x =
array([[ -92.55,  -69.27, -132.62,   28.36, -160.07],
       [ -97.45, -133.05, -159.56,   20.37, -187.78],
       [ -35.94,   27.97,   -0.38,   48.18,  -19.92],
       [ -39.74,  181.63,  109.57,   -0.98,   95.71],
       [ -61.14,  261.51,  131.51,  -42.65,  120.39],
       [ -80.66,   93.67,   86.98,   98.56,   38.01],
       [ -43.51,   45.20,  -83.71,  -49.24,  -78.65],
       [ -78.36,  -80.21, -111.28,  103.97, -150.99],
       [ -57.70,  115.24,  118.72,   62.42,   82.58],
       [ -95.27,  177.25,  117.51,  -44.76,   92.51],
       [ -91.83,   44.92,  -35.92,   39.69,  -68.53],
       [ -84.37,   16.83,  -32.65,   92.19,  -74.52],
       [ -54.69,  -24.66,  -29.10,   -5.55,  -44.55],
       [ -96.45,  121.28,  104.55,   56.26,   58.18]])
Rows and columns are counted from 0.
(0, 0)	-92.55
(4, 0)	-61.14
(7, 0)	-78.36
(7, 4)	-150.99
(2, 3)	48.18
(0, 4)	-160.07
(1, 1)	-133.05
(2, 0)	-35.94
(10, 4)	-68.53
(7, 1)	-80.21
(8, 0)	-57.70
(6, 3)	-49.24
(5, 0)	-80.66
(5, 1)	93.67
(9, 4)	92.51
(0, 1)	-69.27
(12, 2)	-29.10
(6, 1)	45.20
(0, 3)	28.36
(11, 0)	-84.37
(12, 1)	-24.66
(6, 2)	-83.71
(11, 4)	-74.52
(10, 1)	44.92
(8, 3)	62.42
(11, 3)	92.19
(10, 0)	-91.83
(11, 1)	16.83
(10, 2)	-35.92
(12, 3)	-5.55
(7, 3)	103.97

A =
[[ -80.130 -114.421  -68.775   45.533 -136.934   10.209  -46.506   61.321
   -79.686  102.330 -189.064   -8.180]
 [  47.510  -66.124  -47.944   89.379 -134.361  153.547  -29.889    7.417
  -139.635   57.724  -15.094 -155.300]]
Indices start at 0.
(0, 0) -> -80.130
(0, 8) -> -79.686
(1, 2) -> -47.944
(1, 10) -> -15.094
(1, 0) -> 47.510
(1, 11) -> -155.300
(0, 9) -> 102.330
(0, 3) -> 45.533
(1, 4) -> -134.361
(1, 7) -> 7.417
(0, 2) -> -68.775
(1, 3) -> 89.379
(0, 6) -> -46.506
(0, 5) -> 10.209
(0, 10) -> -189.064

arr =
-0.485   0.843   0.698  -0.621   0.963  -1.358  -0.351   0.889  -0.393  -0.107
 1.091  -0.164   0.797  -0.688   1.069   0.089  -0.670  -0.972  -0.408   0.368
 0.376   0.123   0.768  -0.087  -2.169  -1.121  -0.815   1.228  -0.139   0.863
 0.017  -0.701  -1.736   0.023  -0.055  -0.548   0.228  -0.003  -1.630   0.723
-0.363  -0.240  -1.115  -0.317  -0.427  -0.785   0.051  -1.129  -1.209  -0.310
 1.800   0.831  -0.852   0.731  -0.217   0.637  -0.608  -1.180   2.283   1.977
 1.511   1.410   0.858   1.423   1.910  -1.272   0.320   0.544   0.440   0.921
-0.881   1.838   0.992   1.368   0.140   1.536  -0.826   0.307   1.264  -0.308
 0.904   0.678  -0.218  -0.268  -0.275   0.204  -0.206  -0.542   0.116  -1.091
-0.861  -1.140   0.030   0.066  -0.141   2.057  -0.776   2.386  -0.061   0.845
 1.013   0.321   0.511  -0.516   3.088   1.994   0.440  -0.386   1.944   1.484
 0.735   0.924  -2.373  -0.556  -0.307   0.927   1.583  -0.118  -0.983   1.736
-0.779   0.241   1.118   0.008   0.837  -0.576   1.345   0.712   1.138   0.428
arr[0, 0] => -0.485
arr[3, 2] => -1.736
arr[4, 2] => -1.115
arr[10, 9] => 1.484
arr[3, 9] => 0.723
arr[:, 3] => [-0.621, -0.688, -0.087, 0.023, -0.317, 0.731, 1.423, 1.368, -0.268, 0.066, -0.516, -0.556, 0.008]
arr[10] => [1.013, 0.321, 0.511, -0.516, 3.088, 1.994, 0.440, -0.386, 1.944, 1.484]
arr[12, 4] => 0.837
arr[4, 4] => -0.427
arr[9, 3] => 0.066
arr[8, 2] => -0.218
arr[2, 8] => -0.139
arr[0] => [-0.485, 0.843, 0.698, -0.621, 0.963, -1.358, -0.351, 0.889, -0.393, -0.107]
arr[8] => [0.904, 0.678, -0.218, -0.268, -0.275, 0.204, -0.206, -0.542, 0.116, -1.091]
arr[9, 0] => -0.861
arr[11] => [0.735, 0.924, -2.373, -0.556, -0.307, 0.927, 1.583, -0.118, -0.983, 1.736]
arr[:, 9] => [-0.107, 0.368, 0.863, 0.723, -0.310, 1.977, 0.921, -0.308, -1.091, 0.845, 1.484, 1.736, 0.428]
arr[0, 5] => -1.358
arr[8, 0] => 0.904
arr[11, 1] => 0.924
arr[10, 0] => 1.013
arr[2, 6] => -0.815
arr[6, 0] => 1.511
arr[1, 0] => 1.091
arr[2, 4] => -2.169
arr[0, 4] => 0.963
arr[10, 7] => -0.386
arr[6, 5] => -1.272
arr[1, 2] => 0.797
arr[5, 1] => 0.831
arr[5, 6] => -0.608
arr[9, 8] => -0.061
arr[12, 9] => 0.428
arr[8, 7] => -0.542
arr[4, 3] => -0.317
